One turning vector, and how many steps it has turned
The counts run from 0 to 374.
[-11  13  -5 -24   3 -16   9  18 -26   6   8  10  -5  19  20  19  22   7
   6   7  -1  10 -10  20 -25 -45  -1  39  -6 -12 -14  25 -22  13  -3   5
  17  -5  24   6 -11 -14   2  16 -14  10  12   5 -12 -28 -16  14   1   3
 -19  -2] | 13
[-10   5  28   5  20  -6   9  -3  -4   7  37   7 -19  12   9   6   6  25
  -3  19  13   5 -25  19 -29 -43  -7   0  -7 -12  -5   8 -22 -15 -17   5
  12  13  19   8  -3   5  -3  -6 -11  -3  32   0  -6  12 -14  24 -24  11
 -16   8] | 332
[-21   7   9 -31  -3  -6  18  18   1  26  21  -8   3  21  25 -16   3  35
  -9  -7  -3  24   0   3 -17 -29   7  21 -17  -3 -16  35 -25   0  -2 -25
   5   2   5 -15 -20   1  -9  17 -24  27  -8   0   0  -8  -8   1   4  -1
   2 -16] | 247
[-16 -18  41 -15  25 -13 -20 -17 -17  -4  -6  -1  -2  -4  18  -1 -11  28
  -4 -13  32   9 -26 -17 -17 -11 -28 -16 -17 -19  18 -14 -23 -19   1  16
  -7  29   8  28  -9   3   3  -5  10   4   9  12 -21   3   0   9  18   9
   3 -18] | 78
[-20  13   5  -4  -3 -17  -3   1  -2  10  -4 -19  15  18  -1  -4  12  32
   5 -20  12  -9 -23 -13 -15  -8   5  22  -8 -34 -18  16 -28   8 -17  -6
   2  14 -11 -40   0   7   8  -3   0  28 -30  24  -5 -14  -7  -7  36  -6
  17  18] | 139
[  1  -2  11  -8   8  -3   8 -12 -11  12  18  -7  23  10   6  -5  -3  36
  10  19  -8  38   7 -18 -23 -36  -7   8 -42 -12 -14  12  -5 -32 -12   0
   1  16  14   4   4  -8  -8  11 -15  -4  15 -11   8 -22   2  -1 -10 -21
 -19   6] | 354
[-13   6  32 -40  11   5  -4 -14 -30  -9  12  -2 -12  -3 -13   4  -4  18
   1 -23  27  20  14   3   6 -17 -13  -2  -7 -10 -13  19 -18  -5  13   9
  21  19  15   2 -12   2  22   5  18  16  10  36  -4 -21 -13  17   3  18
  11 -11] | 173
[ 10 -16  18 -13   7  -9   1 -14 -19   5  10  18 -24   6  -6 -29   5  24
  16  17 -12  34 -19   2  -2 -32   3  24 -27 -21  -6  22 -12  13  16   1
   6   8  36  10   8  -5   6  26   4  30  15  -1 -10 -13  19   5   3 -22
  -4 -13] | 259
[-18  14  22 -20   8  -6   3  12 -19  23  15  -6  -7  21   3  22   6  19
  -4  -7  13  11   9  24 -21 -49   8  22 -25   6  -8  14 -30  -6  -4  -3
  20  13   9  15 -16  -6   8   4 -13   4  10  20  -8 -22 -25  14  -4  17
  -8   3] | 325
[-10  -2  19  14  32 -16 -17 -22 -10  13  -4   4  12  18   3   5  13  34
   8  -4  16   7 -30  -6 -29 -13 -17   9 -16 -24   1  16 -32 -10  -8  14
 -18   9   5   1  12  -7  19  -6  10  -7 -22  30  -2   5  16  -3  27 -26
   5  -3] | 128
[-15   2  24 -26   0  -2  18  -9 -20 -11  33   9   4  -6   2 -13   4  18
  -6 -19  14  25  -1 -11  -5  -9 -37  12 -15 -11   0  41 -26  10   4  -7
  -5  -5  20  -5  11  -2  16  13   6  33  -9  23  -6   5  21  12   7   1
   5 -34] | 251
[-22 -15  16 -30   9 -12  29   8 -11   3  13 -20  -5   7  25   6 -14  35
   0 -19  21   7  16   2 -13 -28 -14  -3 -17   9 -25  13 -29  -9 -13   1
   5  16   4  -8 -17  17  -4  -9   1 -12   3  23 -18 -21 -35   4  -9   7
  11   4] | 196
[-20 -12  15 -23  18 -13  34 -16  -6 -13  19 -11  13  10  17   3  12  24
  -7  -8  17  26  28  -3 -28 -27 -35   7 -16   1 -13  29 -31 -13 -12  -9
  -2  11   6  10  19 -16   8  -2   7  10 -16  26 -14   3  -1  12   5  -4
  -4 -17] | 352
[-11  20  18  -8 -12 -11  15  -5  -3  -3  12   4   0   8  49 -34   2  27
  -5   4  12 -16 -26  -6 -17 -13 -11  28  -4  -8 -13  -6 -32   9 -16 -14
 -11  11  29   6   1 -17  -9  17 -17  37  11  -6  -1  -2   4   4  -5  10
   0  -2] | 242
[  6   0  14  -3  18   6  17  -4 -24 -14  39  -4 -13  -1   2 -21  11  24
  25  11   5  10 -16  23   1 -35  12  27  -1 -18 -22  -7 -29  -5 -20   0
  15  13  19 -15  17   1   8   2  -7  27  18   1   9 -27 -17  10 -18  15
   7  27] | 36
[ -2  22   9   3 -18 -13  28 -15 -38 -20   4  -2   2 -15  21  18   4  13
  -6  -6  14 -13 -21 -25  -9  21 -30  -9   4 -27  -8  13 -17   2  15  31
  -7  14  35 -18  -2  -1  16 -12  -1   0  -1  10 -17 -26   1  11   3  14
 -16  21] | 300
[  2  18  11  -6 -10  -4   3   8 -25 -15   7  11  -7   9  31 -21   9  14
  11  11   9 -18 -47   4  -3 -22   3  16  11 -41 -15  13 -28  11  -4   9
   1  -1  19  -9 -10   8   0   3 -27   3  24   0  -2 -26 -11  17 -19  11
  -5  13] | 8
[ -6  21  18 -29   6 -15   9  -5  13   2  10   3  -1  35   7  -9  -2  47
  -8   3  28   6   1 -18  -2  -9  -8  16  -6  -2 -35  43 -40   0   0  -8
  18   8  12 -28  -9  16  10   4  -6  22  -3  22   4 -18  -7  -3  16  10
  13   6] | 146
[-14   4   5 -10  -7 -14  27   7  -8  18  10  -5 -17  -4  34   7  -2  39
  -4  -7  -1   1   0   3 -15 -35   8  23 -21  10  10   4 -16  17   0   2
  -2  13  33  25 -26 -12  -8   5   0  27  -1   7 -34 -11 -19  -3   9  11
 -24  -7] | 91
[  6   1  -9  13  12 -22  -5 -11 -26   3   6  -5 -13 -12   2  -1  -8  17
  26  11  -7  -5 -46  -1  -6  -5  -5  21 -26 -43 -12  -6   3  -4  10  27
  -4  21  35 -15   3  13  13   4   2  25  12   1 -20 -25  -2  -6   8 -10
 -11  32] | 288
[-12  11  43  -5  -1  11  28 -14 -20  11  16  -7  -4  -5  -8   4   8  18
 -26 -19  37 -11   6  18 -12 -12 -10  -3 -13 -13  -9  19 -37  11  -9  -8
   7  14  18   6  11  -8  29 -17   9  21  -6  25 -12   9   8  22  -1  14
   2  -7] | 329
[  7 -29  19 -23  29 -20   5 -11  -8 -17   1  -8  -6   6  10 -20  -1  -2
   1   2  32   5   8  -8  10 -14 -28  10 -32  -8 -19   7 -25  -4  -6 -16
  21  24  23   0  25  12   3  10  11  25  12   6 -37 -16  17   4  10   3
  14  -8] | 56
[ 15 -23  12  14  -5   0   6   5 -43   1   5  -6  24 -19  -1 -11  -3  22
   8  10   3   0 -32 -14  -9 -23  -2   2 -31 -49 -11 -13 -21  -7  -8  14
   4  22   5   2  16   3  -7  -7 -10 -12  12 -19 -32 -24   0  -4  -9 -11
 -16  17] | 210
[ 15  15  19  -7  14 -11  -2  -9 -50  14 -21   1 -13   4  27   4  -7  -6
 -12  11  30 -19 -11   0 -14  -1 -21   0 -26 -14  -5   9 -31 -21  23   7
  -4  21  27  18  -4  -7  21   3 -18   3  14   5 -14 -28  11  14   8  -2
 -11   0] | 308
[ -9  26  15 -21 -13  11  18   6 -56   0   5  -6   8  -6  17  -8   8   4
  -8 -14  18  -2 -14  16 -13  -5  -9   3   5 -31 -13  18 -39  -7   3  -3
  -9   8  -3 -22   1 -11  11  -4 -19   6  -4  19  13 -25  -7  23  -2   2
  10  -6] | 16
[ 12  -4  27  -3  -8 -11  -4  -8 -33  -7  -1  19 -18   4  -7   9  12  11
  -9  16  17  -5 -30  -9   7 -30   5   6  -7 -38 -11  14 -15  10   5  20
  28   9  37  13  10   6  19   4  -3 -14  36   2 -31 -25   0  10  -4   4
 -11   9] | 310
[  0  23  12 -26  21 -16 -18 -14 -25  16   1  -4  17  21 -22   4  -6  13
  -4   5  12  10 -15 -20 -17   0 -22  20 -38 -26 -15  33 -17 -15  14  -6
   7  14  12 -20   3  12   9  19 -10  26   5  19  -7 -24  23  -1  13  -5
   3 -11] | 151
[  3 -13  21   2 -27   3  38  17 -25  26  19   4 -24  -6  12 -24  -2  42
 -10  17  -8  -3 -21   7  -3 -17  17   3 -26 -24  -7  25 -20  24   4  -1
   9   2  30   0  -9   8   1   1 -19   3   7  -5 -27  -5   5   3 -17 -28
 -11 -10] | 103
[-12 -34  15 -23   2 -18  33 -10   3 -20  -7 -22   8 -11  17  -2  16  25
  -4 -15   3   8   1 -19  -5 -16  -9  -6   0 -38 -15  20 -33  11 -10 -10
  17  23  10 -24  13  14  -1  -8   3  16 -22  -1 -33 -21 -17   5  27  -1
  -4   9] | 60
[ -3  20  18 -18   5 -19 -13   0 -14  11  -5  11  15  38   5  28 -15  26
  -5  11  26   8 -13 -30 -18 -21 -18   3 -23  -9 -18  25 -14 -13  -2  24
   8  13  25  10 -14   8   0  12  -9 -24  17  19 -11 -33  -8   2   5  -5
  -6  13] | 303
[ -4  -9  30 -15  -5 -14 -13  -4 -23  19 -18  -7 -10 -11   8  -7 -13  17
  -1 -23  26  -3  -8 -11   5 -14   6  20 -31  -3   7  -7 -12  19   1  -8
  -2  20  22  36   1  -4   5  12  17  27  -6  20 -42  -8   4   5  18  13
   5 -14] | 84
[  3  14  -7  -4   0 -13  13 -10   0  -3  20   8  -6  12  10   0  12  18
   8   4  -4   3  -4   0  -4 -20   7  45 -15  -4 -19  15 -24  14  -4   1
  10  -1  41 -13   6  -3  16  12   0  54   1   6  -1 -27   6 -15  12   9
 -13  19] | 142
[ -8   7  16 -11  32 -19 -13 -22 -36  20 -11 -25 -13   5 -10  18  -7  16
  17  -6  12   6 -10   9 -20 -17 -16  -7 -29 -13  -3   1  -6 -32   9  13
  -8  38  19  12  -7  -4   3   2  12  10   2  20  -9  -7  -9  29  11 -12
   0 -10] | 179
[-26  20  16 -21  19  -3  -2   2 -34  11   8 -18   3   9   9  30  11  10
  -4 -18  27  -1  -1  25 -36 -31 -19  10 -15 -14   4   1 -30 -17  -3   5
  -4  20   4  19 -10 -10  10  -8  -3   4   1  22  -6 -10 -21  18  11  20
  -2  -5] | 324
[-10 -21   3 -23   8  -7  -1   0 -30   0   8  -2   1 -11 -13  -5  13  23
  20 -21 -21  37 -13   0  10 -29   7  24 -13 -35  -6  18 -12  13  -1  11
   3   9   7 -13  12  -7  12   3  20  26 -23  23  -4 -22 -11   2  27 -16
  10  -2] | 267
[ -7  -4  28 -22   3 -13 -16 -14   2 -13  -8  -8  15   7  35 -39 -15  50
  14  -4  16  13 -11 -27  -3 -16   2   8 -12  -9  -8 -21 -19 -19 -19   0
  -7  27   2   5  -8  -9 -14   9  -3  11   0  -6   7 -16 -19 -12   6   9
  16   8] | 370
[ -4  17   9  15 -12 -25   7   0 -10  18 -12 -14  -8  12  11  16  13  22
 -10  18 -14 -19 -45 -10 -30  -7   9   7 -10 -55  -4  23  -9  18   9   4
   1   9  27  -9  -2   5   2  -2 -14   5  -2  -5 -14  -8   7  10  18 -12
 -21  17] | 3
[-12   9  20 -29   6 -20   4   0 -22  -2  -3   8  -3  22   7  29  -4  13
 -15  -7  32   3   2 -15  -2 -16 -31   1 -10   2 -15  35 -19   7   6  16
   7   7  24   9  -7   9  10   3   7 -10   8  39 -33 -25   2   0   9   7
   0 -11] | 302
[  8  14   0 -22 -13  -9  25  12 -25  10   2  -1  -3   4  17  -5  -9  20
  -7   7   7  -2  -1  -2  12 -10  12  12 -24   3 -26  25 -27   9  20   8
  19   6  34 -17 -17  10   5   7 -14   7  13   2 -14 -58 -19 -13  -3   5
 -11  13] | 298
